In the rows, zero is written as 128.
The rows of T fall into 3 groups, and each row is roughly a mix of its group's hidden directions; some rows fit no group.
T:
[[124 140 117 182 116 152 136 110 127 155]
 [182 139 121 124 131 164 116 107 135 123]
 [146  89 130 148 161 134 129 128 156  97]
 [141  86 130 145 137 138 107 169 145 111]
 [108  96 118 110 125  78 134 147 120 112]
 [109 137 150 102 160 129 123  82 117 141]
 [112 157 124 105 140 109 148  86 105 143]
 [133 122 152  93 143  99 108 161 132 102]
 [148 109  84 133 127  92 149 146 129 144]
 [117 142 165  98 145 144 124 166 141 147]
 [150 132  83 160  91 133 116 129 127 130]
 [111  95 145  96 168 124 127 155 132 128]
 [176 134 142  97 129 117 130 139  95 143]
 [116 141 124  99  69 120 131 141 139 122]
 [131 104 147 137 173 140 120  93 149 140]
 [126 117 168 145  87 109 130  98 125 132]
 [109 130 178 109 155 139 147 136 139 107]
 [119 169 126 138  95 125 127 116 103 165]
 [144 126 141  86 137 112 115 165 137  98]
 [113 115 172 136  92 111 130  95 131 133]
 [124 179 111 127  91 133 131 127 124 155]
 [164 129 131  86 121 122 141 152  95 137]
 [107 165 153 127 118 166 139 120 131  98]
 [119  80 145 124 168 127 127 125 137 101]
 [110 165 125 102 131 122 155  90 113 144]
 [ 84 126 125 162 133 139 117 111 162 113]
 [ 83 134 126 166 132 138 121 120 164 121]
 [108 158 113 104 108 125 147 167 129 103]
 [ 89 126 115 165 127 137 118 113 166 118]
 [ 90 136 116 166 126 132 119 118 170 129]
 [ 98 125 163  90 162 136 140 137 129 122]
 [170 131 127 102 117 121 141 144  88 149]
 [ 87 105 111 134 119  93 123 153 143 109]
 [149  99  83 131 133 102 142 146 137 150]
 [ 98 128 156  85 164 125 132 119 118 136]
 [184 137 125 129 135 154 123  95 127 131]
 [113 125 170 107 169 129 147 107 138 123]
 [147  92 124 154 126 147 117 161 160 114]
 [117 112 173 136  93 102 135 111 111 120]
 [172 147 149 121 143 158  99 111 131 122]
 [103 146 161 109 156 150 142  95 133 116]
 [108 135 108 174 113 158 132 104 137 144]
 [144 102 138 146 163 140 113  91 147 148]
 [171 129 133  94 126 114 141 137  92 144]
 [129 177 110 134  97 132 127 126 114 162]
 [133  86 141 148 154 130 133 123 156  93]
 [ 86 122 122 157 137 138 123 118 167 103]
 [127 170 124 130  87 123 127 121 107 161]
 [ 77 123 129 156 136 137 117 110 157 113]
 [168 128 129  95 117 114 135 150  92 144]
 [135  82 126 133 161 132 126 138 148  93]
 [122 181 117 128  95 132 132 124 123 158]
 [134  79 144 133 164 124 129 130 136  96]
 [140 102  86 119 134  96 142 147 129 156]
 [110 135 117 178 124 146 129  92 139 148]
 [123 113 164 117 175 115 131  96 131 132]
 [ 87 124 130 157 138 140 113 108 163 106]
 [154 117 108 152  86 116 110 158 131 141]
 [182 152 132 132 132 140 141 114 117 159]
 [139  90 122 143 130 143  99 171 141 114]
 [105 151 104 110  94 124 137 166 111 116]
 [ 81 127 123 160 133 141 125 114 164 115]
 [123 118 171 148  89 107 136 103 128 124]
 [127 148 115  96  80 119 132 158 125 118]
 [133 150  91 146  80 143 116 140 117 124]
 [116 107 172 134  94 108 133 100 135 121]
 [152 106  94 133 126  86 128 131 123 160]
 [142 155 103 147  79 133 125 109 129 147]
 [140 129 135  79 127 104 118 169 128 118]
 [ 69 114 112 125 125 111 142 135 151 117]
 [145  94 130 150 125 145 116 169 156 112]
 [155 108 151 157 170 125 124 103 120 136]
 [112 169 121 110 125 120 157  90 111 138]
 [ 65 117 137 126 139 110 128 126 145 114]
 [148 125 145  83 139 112 110 160 131 102]
 [121 163 126 112 125 106 154  87 112 150]
 [126 151 172 148 117 157 116 103 134 108]
 [124 155 102 117  91 122 138 168 116 113]
 [147  98 144 155 139 132 112  86 141 150]
 [125 176 109 122  93 131 127 131 116 159]
 [137 107  99 111 139  86 148 145 124 156]
 [154 129 103 168  96 128 128 155 134 108]
 [112 140 161 111 160 138 162 103 145 117]
 [ 84 121 134 154 142 142 121 110 158 102]
 [143  77 130 130 138 130 123 129 162  96]
 [147 106 133 157 178 140 124 106 143 131]
 [153 125 139  76 131 119 122 160 118 109]
 [126 177 108 126  93 133 126 129 120 159]
 [190 143 130 117 128 148 126 117 115 140]
 [ 70 114 121 140 122  99 120 138 142 124]
 [108 120 162 105 164 132 151 150 138 106]
 [113 157 101 105  94 126 134 164 115 122]
 [128 175 123 118  96 130 125 117 119 167]
 [171 154 135 137 132 153 104 100 133 148]
 [112 164 133 105 128 116 144  85 110 147]
 [ 91 132 136 153 146 143 122 115 169 105]
 [110 163 140 105 133 112 148  89 107 142]
 [131 152 122  90  99 135 139  87 142 141]
 [174 126 138 102 123 117 128 143  87 138]
 [141 128 154  94 135  98 105 165 118 117]
 [175 129 135 105 127 112 143 143  93 147]
 [121 157 134 114 128 106 133  80 105 153]
 [134 116 167 149  86 102 136 112 121 119]
 [148 146  87 131 170 150 123 148 134 133]
 [136 127 129  80 128 103 111 164 140 111]
 [120 120 175 140  93 102 140 112 117 117]]

One row of each group comes first, with its name. Which group is each row after those in?
[144 153  81 121 153 150 122 153 131 138]	<42>
[127 158 162 153 114 155 124 108 130  96]	<114>
[108 134 112 162 111 140 137  96 117 168]	<34>

[144 143  98 160  86 134 129 150 126 111]	<114>
[141  91  96 120 134 101 129 162 131 149]	<114>
[126 100 171 124 174 121 125 128 136 115]	<114>
[144 101  87 128 124 101 136 165 128 143]	<114>
[189 146 142 139 135 138 112 120 118 141]	<34>
[ 74 100 125 117 124 105 130 141 124 107]	<34>
[146 133  91 149  94 111 101 127 103 140]	<114>
[120 126 182 140 108 105 140  98 127 126]	<42>
